Here are some numbered points:
[-3.23  0.24 -0.52 -0.1  -2.39 -0.07  0.14 -0.99  1.85 -2.44  1.77  0.1
  1.64  2.75 -2.61  1.26] 0
[ 0.32  1.49  0.37 -0.53  2.38 -0.61  0.79 -0.4  -0.14  0.76 -2.48  0.95
 -0.48 -2.19  2.35 -1.01] 1
[ 1.12 -0.71  0.38 -0.32  0.74  0.54 -0.22  0.38 -0.04  0.41 -0.21 -0.49
 -1.12 -0.14  0.42  0.4 ] 2
[ 1.5  -0.02  0.51 -0.57 -0.15 -0.07  0.42  0.03  0.3  -0.85 -0.24 -0.57
  0.06 -1.13  0.28 -0.13] 3
[ 1.22  0.16  0.34 -0.41 -0.05  0.12  0.41  0.22  0.37 -0.78  0.11 -0.72
  0.17 -1.38  0.53 -0.11] 4
[-0.02  0.92 -1.43  0.73 -0.62 -0.19  0.46 -0.1  -3.73  1.73 -0.85  2.01
  0.16 -0.48  0.32 -0.89] 5
[ 1.95  0.29 -0.37 -0.82 -0.39  0.    0.09  0.89 -1.23 -0.2   1.08 -0.42
 -1.3  -0.97  0.99 -0.52] 6
[ 0.83  0.47 -1.    0.07 -0.18  0.02  0.68  0.15 -2.98  1.36 -0.84  1.
  0.41 -1.16  0.95 -0.82] 7
[-1.83 -0.36  0.34  0.08 -0.78  0.07 -0.42 -0.49  4.43 -2.71  2.14 -1.89
  0.32  2.08 -1.53  1.58] 8
[ 2.4  -0.49  0.57 -0.26  0.85 -0.34  0.01  0.25  0.2  -0.02  0.19 -0.83
 -0.95 -1.51  1.21 -0.85] 9
[ 2.13  0.54  0.08  0.01  2.01  0.05  0.64  0.14 -0.65  0.07 -0.64 -0.8
 -0.57 -3.01  1.78 -0.91] 10
[ 1.01 -0.53  0.36 -0.5  -0.05 -0.12 -0.08 -0.04 -0.58  0.62  0.64 -0.08
 -0.35 -0.67  0.32 -0.62] 11
[-0.02  0.69  0.54 -1.39  0.12 -0.35  0.53 -0.17 -0.07 -0.33 -1.3   0.99
  0.39 -0.69  0.37 -0.43] 12
[-1.63 -1.14  0.75  0.37  0.32  0.98 -0.96  0.53 -0.36  0.86 -1.41  0.94
  0.92  1.52 -1.1   0.41] 13
[-2.51  0.08  0.24  0.4  -1.82 -0.6  -0.15 -1.48  4.33 -2.53  3.06 -1.37
  0.61  2.17 -2.35  1.2 ] 14
[ 2.52 -0.8   0.77 -0.13  1.77  0.33 -0.4   0.82  0.89  0.1   0.44 -1.74
 -1.82 -1.4   1.82 -0.16] 15
[-1.6  -0.59  1.01  0.8   0.67  0.29 -0.65 -0.19  5.41 -2.83  1.95 -3.01
  0.28  1.39 -1.49  1.72] 16
[-2.55  0.09  0.28  0.82 -1.74 -0.64 -0.01 -1.29  4.56 -2.7   2.54 -1.59
  1.04  1.96 -1.96  1.19] 17
[ 2.32 -0.3   0.22 -0.48  0.08 -0.27  0.    0.7   0.05 -0.43  1.01 -1.12
 -0.81 -1.54  1.52 -0.81] 18
[ 0.31  0.63  1.13 -1.41  1.45 -0.08  0.51  0.03  0.31 -0.18 -1.86  0.46
 -0.27 -1.14  1.28 -0.08] 19
[ 0.17  1.27  0.2  -0.08  2.21 -0.3   0.55 -0.04  0.25  0.63 -2.03  0.73
 -0.16 -1.83  2.07 -0.68] 20
[-0.08  1.33  0.15 -0.89  1.6  -0.59  0.84 -0.44 -0.76  0.82 -2.53  1.59
  0.01 -1.62  1.58 -0.94] 21
[ 1.99 -1.37  1.33 -0.27  2.05  0.1  -0.4   0.08  0.95  0.49 -0.1  -1.32
 -0.93 -1.33  0.61 -0.46] 22
[ 0.78  0.56 -1.16  0.11 -0.24 -0.27  1.04 -0.09 -3.31  1.45 -1.44  1.45
  0.44 -1.28  1.27 -0.99] 23
[ 0.3   1.83  0.12  0.21  2.28 -0.35  0.67  0.19  0.32  0.23 -1.79  0.52
 -0.31 -2.54  2.12 -0.86] 24
[ 1.82 -0.15  0.75 -1.19  0.34  0.34  0.13  0.37  0.87 -0.7   0.26 -1.1
 -1.02 -0.93  0.85  0.48] 25
[ 1.06  0.22 -0.15 -1.09 -0.52  0.34  0.36  0.36 -0.36 -0.78 -0.19 -0.35
 -0.31 -0.6  -0.2   0.43] 26
[-2.41  0.28  0.45  0.63 -1.84 -0.62 -0.06 -1.16  4.84 -2.78  3.29 -1.77
  1.    1.84 -2.08  1.23] 27
[ 0.76  0.81  1.03 -1.7   1.4  -0.06  0.44  0.16  0.8  -0.49 -1.21  0.31
 -0.74 -1.39  1.26 -0.04] 28
[ 2.34 -0.87  1.92 -1.18  1.96  0.1  -0.13 -0.45  1.78 -0.32  0.   -1.48
 -1.49 -1.74  0.94 -0.06] 29
[ 0.52 -0.01  0.17 -0.98 -0.71  0.44  0.33  0.13 -0.13 -0.35 -0.09 -0.18
  0.14 -0.14  0.    0.68] 30
[ 1.64  0.42 -0.94 -0.01  0.01 -0.49  0.27  0.22 -3.65  1.47 -1.35  1.08
 -0.23 -1.19  0.6  -1.39] 31
Which three points above are nearest to each new point by angle? Their numbers follow each, nearest first.
[ 0.84 -0.36  0.57 -0.41 -0.26 -0.15  0.18 -0.26 -0.46  0.02  0.05  0.19
  0.05 -0.34  0.06 -0.17] 11 3 9
[-1.02 -1.87  0.1   0.8  -1.38  0.54 -1.7   1.4  -0.71  1.28  0.16  0.52
 -0.43  3.73 -2.7   0.88] 13 0 14
[ 1.07 -0.24 -0.11 -0.13 -0.11 -0.1   0.12  0.31 -0.88  0.3   0.43 -0.08
  0.19 -0.91  0.03 -0.64] 11 6 31
[-1.65 -1.18  0.29  0.26 -0.03  1.1  -1.19  0.55 -0.23  0.99 -0.69  0.95
  0.41  2.11 -1.14  0.5 ] 13 0 8
[-0.17  0.98  0.25 -1.63 -0.51 -0.39  0.69 -0.21 -0.45 -0.94 -1.08  1.1
  0.74 -0.46 -0.35 -0.22] 12 21 19
[-1.9  -1.31  0.03  0.48 -1.74  1.02 -1.19  0.85 -0.59  0.83 -0.6   0.92
  0.53  3.15 -2.21  1.28] 13 0 14
[-1.14 -1.79  0.01  0.77 -1.46  0.61 -1.75  1.45 -0.94  1.26  0.08  0.58
 -0.32  3.63 -3.07  0.86] 13 0 14
[ 2.6   0.25  0.37 -0.19  2.76  0.12  0.42 -0.07  0.02  0.36 -0.64 -1.15
 -1.2  -3.14  2.49 -0.87] 10 9 15
[-0.51  1.25 -0.57 -2.04 -1.3  -0.2   0.87  0.17 -1.44 -0.43 -1.46  1.77
  0.61  0.13  0.55 -0.06] 12 23 5
[ 1.7  -0.52  0.08  0.17  2.    0.35  0.1   0.21 -1.57  1.2  -0.98 -0.39
 -0.67 -1.5   0.73 -0.6 ] 10 9 31
[ 1.1  -0.45  0.49 -0.57  0.31  0.32 -0.07  0.39 -0.59  0.13 -0.58 -0.19
 -0.7  -0.16 -0.47  0.31] 2 26 22
[ 1.9  -0.52  0.56 -0.25  2.36  0.03  0.29 -0.28 -1.7   1.69 -1.46 -0.16
 -0.92 -1.72  1.   -0.8 ] 10 1 31
[-2.45 -0.48 -0.59 -0.17 -2.28  0.77 -0.69  0.52 -1.55  0.58 -0.68  2.14
  1.46  2.82 -0.98  0.54] 13 0 5
[-1.37 -1.26  0.73  0.77  0.76  1.23 -1.43  0.92  0.81  0.56 -0.41  0.15
  0.35  1.64 -0.8   0.7 ] 13 16 8
[ 1.58  0.66 -0.38 -0.19  0.6   0.05  0.59  0.14 -0.73  0.22 -0.16 -0.44
 -0.21 -2.35  1.97 -0.67] 10 9 18
[ 1.81 -0.55  0.61  0.35  2.3   0.24  0.07  0.18 -0.9   1.17 -1.03 -0.69
 -0.81 -1.98  1.29 -0.59] 10 22 9
[-2.22 -1.11 -0.25  0.03 -1.43  1.01 -0.66 -0.33 -1.66  0.93 -0.36  1.81
  1.03  2.7  -2.17  0.71] 13 0 5
[ 0.82  0.43  0.06 -1.33 -0.53  0.17  0.59  0.02 -0.82 -0.57 -0.13  0.15
 -0.21 -0.62 -0.33  0.26] 26 30 3
[-1.8  -1.19  0.14  0.69 -0.65  1.05 -0.8  -0.1  -0.47  0.72 -0.17  1.02
  0.91  2.4  -1.38  0.93] 13 0 14
[ 0.02  0.93  0.69 -1.98  0.47 -0.32  0.79 -0.19 -0.64 -0.1  -1.91  1.24
 -0.11 -0.74  1.05 -0.26] 12 19 21
[-0.42  1.22  0.29 -1.88 -1.31 -0.56  0.74 -0.39 -0.57 -0.45 -0.29  1.64
  0.61 -0.29  0.46 -0.39] 12 21 30
[ 1.93  0.64 -0.34  0.17  1.45  0.02  0.6   0.12 -0.82  0.2  -0.73 -0.51
 -0.27 -2.6   1.42 -0.78] 10 24 9
[ 1.34  0.46 -0.12 -1.02 -0.5   0.3   0.36  0.49 -0.39 -0.93  0.41 -0.48
 -0.61 -0.76 -0.01  0.34] 26 6 3
[-1.67 -1.24  0.38  0.3  -0.07  1.07 -1.2   0.6  -0.07  0.8  -0.66  0.84
  0.4   2.18 -0.92  0.58] 13 0 8
[-0.34 -2.44  0.67  0.97  0.02  0.66 -1.96  1.51  0.62  1.13  0.15 -0.57
 -1.08  3.25 -1.85  1.06] 13 8 16
[ 1.2   0.8  -0.27 -1.04 -1.32  0.12  0.43  0.45 -0.58 -1.03  0.39 -0.04
 -0.41 -0.67  0.04  0.29] 26 30 6
[ 2.18 -0.08 -0.54  1.68  1.83 -0.03 -0.25  0.96 -1.29  1.37 -0.42 -0.74
 -0.91 -2.13  2.09 -1.09] 10 9 15
[ 0.78 -0.42  0.19 -0.5  -0.21 -0.02  0.05 -0.29 -0.68  0.26  0.01  0.23
 -0.27 -0.2  -0.18 -0.2 ] 11 31 6
[ 1.51 -0.48  0.24 -1.48  0.02 -0.02  0.23  0.23 -1.69  0.34 -0.76  0.21
 -0.54 -0.42  0.14 -0.4 ] 31 11 6
[-0.52  1.76 -0.26 -2.65 -1.95 -0.59  1.14 -0.29 -1.8  -0.57 -1.07  2.49
  0.4  -0.1   0.82 -0.29] 12 23 5
[ 0.99 -0.4  -0.04 -0.31  0.19  0.45 -0.04  0.46 -0.53  0.34 -0.17 -0.17
 -0.76 -0.04  0.37  0.35] 2 6 15
[-0.39  0.7   0.07 -1.52 -0.58 -0.2   0.45 -0.18  0.05 -0.57 -0.8   0.91
  0.49 -0.27  0.56 -0.12] 12 19 21
[ 0.97 -0.14  0.29 -0.21  0.07  0.27  0.14  0.42 -0.65  0.19 -0.23 -0.13
 -0.47 -0.22  0.22  0.29] 2 6 9
[ 2.3  -0.47  0.54  0.93  3.03  0.23  0.06  0.32 -0.14  1.16 -1.17 -1.28
 -1.08 -2.41  2.22 -0.61] 10 15 22
[-0.28  1.29  0.07 -0.89  1.01 -0.54  0.85 -0.33 -0.83  0.46 -2.53  1.7
  0.41 -1.21  1.49 -0.7 ] 21 1 20
[ 1.97  0.5   0.03 -0.2   1.8   0.    0.65 -0.16 -0.54  0.42 -0.6  -0.43
 -0.55 -2.83  2.2  -0.85] 10 24 9
[-2.06 -1.2   0.    0.14 -0.9   1.02 -0.65 -0.08 -1.73  0.72 -0.55  1.45
  1.17  2.36 -2.65  0.78] 13 0 5
[ 1.78 -0.12 -0.23  0.79  1.55  0.2   0.21  0.35 -1.03  1.05 -0.5  -0.41
 -0.73 -1.75  1.82 -0.6 ] 10 9 15
[ 1.82 -0.27  0.28  0.49  2.2   0.12  0.27 -0.02 -1.17  1.74 -1.26 -0.27
 -0.65 -1.97  1.83 -0.71] 10 1 20
[-1.59 -1.48  0.45  0.9   0.08  1.13 -1.09 -0.02  0.28  0.73 -0.1   0.38
  0.37  2.2  -1.43  1.03] 13 0 8
[ 1.98  0.5   0.07 -0.58  0.93 -0.06  0.62  0.02 -0.86 -0.01 -0.62 -0.45
 -0.47 -2.47  1.9  -0.79] 10 9 18
[ 1.63  1.11 -0.5  -0.13  0.74 -0.2   0.92 -0.15 -1.65  0.34 -0.37  0.31
  0.06 -2.46  1.3  -0.97] 10 7 23
[-2.03 -1.13 -0.12 -0.02 -1.38  0.86 -0.84 -0.09 -1.28  0.74 -0.06  1.18
  0.82  2.81 -2.67  0.97] 13 0 14
[-0.66  1.62 -0.26 -0.62  0.69 -0.32  0.63  0.02 -0.92  0.47 -1.66  1.31
  0.44 -1.14  1.02 -0.59] 21 1 20
[ 1.   -0.11 -0.33  1.29  1.75  0.33 -0.52  0.2  -1.04  1.54 -0.68 -0.19
 -1.   -1.    0.84 -0.42] 10 31 2
[-1.41 -1.03  0.75  0.57  0.66  1.03 -1.03  0.52 -0.12  1.08 -1.08  0.82
  0.75  1.38 -0.57  0.3 ] 13 0 5
[-1.41 -1.73 -0.11  0.6  -2.26  0.4  -1.55  1.21 -0.85  1.26  0.27  0.91
 -0.3   3.99 -1.5   0.86] 13 0 14
[-2.1  -0.82  0.05 -0.27 -1.5   0.76 -0.95  0.19 -1.19  0.8  -0.68  2.08
  0.93  2.7  -0.87  0.35] 13 0 5
[ 1.76  0.91 -0.51  1.26  1.53  0.22  0.06  0.52 -0.36  0.66 -0.77 -0.62
 -0.92 -2.34  1.51 -0.43] 10 24 9
[-0.13  1.6   0.01 -1.74 -0.19 -0.39  1.    0.08 -1.12 -0.53 -1.78  1.32
  0.32 -0.9   0.79 -0.32] 12 21 19
[-1.22 -1.43  0.99  0.57  1.24  1.21 -1.29  0.73  0.57  0.81 -1.67  0.15
  0.58  1.29 -1.1   0.55] 13 16 2
[ 1.74  0.79 -0.57  0.06  1.16 -0.08  0.85  0.11 -1.38  0.04 -1.17 -0.07
  0.01 -2.68  1.29 -0.94] 10 24 1
[ 0.02  0.23 -0.82 -0.76 -2.12  0.24  0.32  0.49 -2.09  0.01  0.29  1.02
  0.27  0.76 -0.5   0.3 ] 5 7 23
[ 1.92  0.23 -0.18  0.66  1.65 -0.36  0.54  0.27 -1.71  1.35 -1.01 -0.11
  0.04 -2.62  1.71 -1.42] 10 31 24
[-1.02 -1.7   0.19  0.9  -1.42  0.56 -1.72  1.45 -0.52  1.19  0.56  0.37
 -0.34  3.6  -2.33  0.95] 13 0 14
[ 1.36 -0.64  0.25 -0.52 -0.19 -0.24  0.    0.   -0.54  0.14  0.15 -0.21
 -0.2  -0.55  0.55 -0.59] 11 9 18
[ 1.4  -0.2  -0.08  0.61  1.64  0.22  0.22  0.11 -1.63  1.83 -0.34  0.02
 -0.7  -1.62  1.16 -0.67] 10 31 7
[-0.31 -2.4   0.95  0.73  0.41  0.71 -1.86  1.12 -0.06  1.9  -0.23 -0.01
 -1.12  2.78 -1.91  0.65] 13 2 16
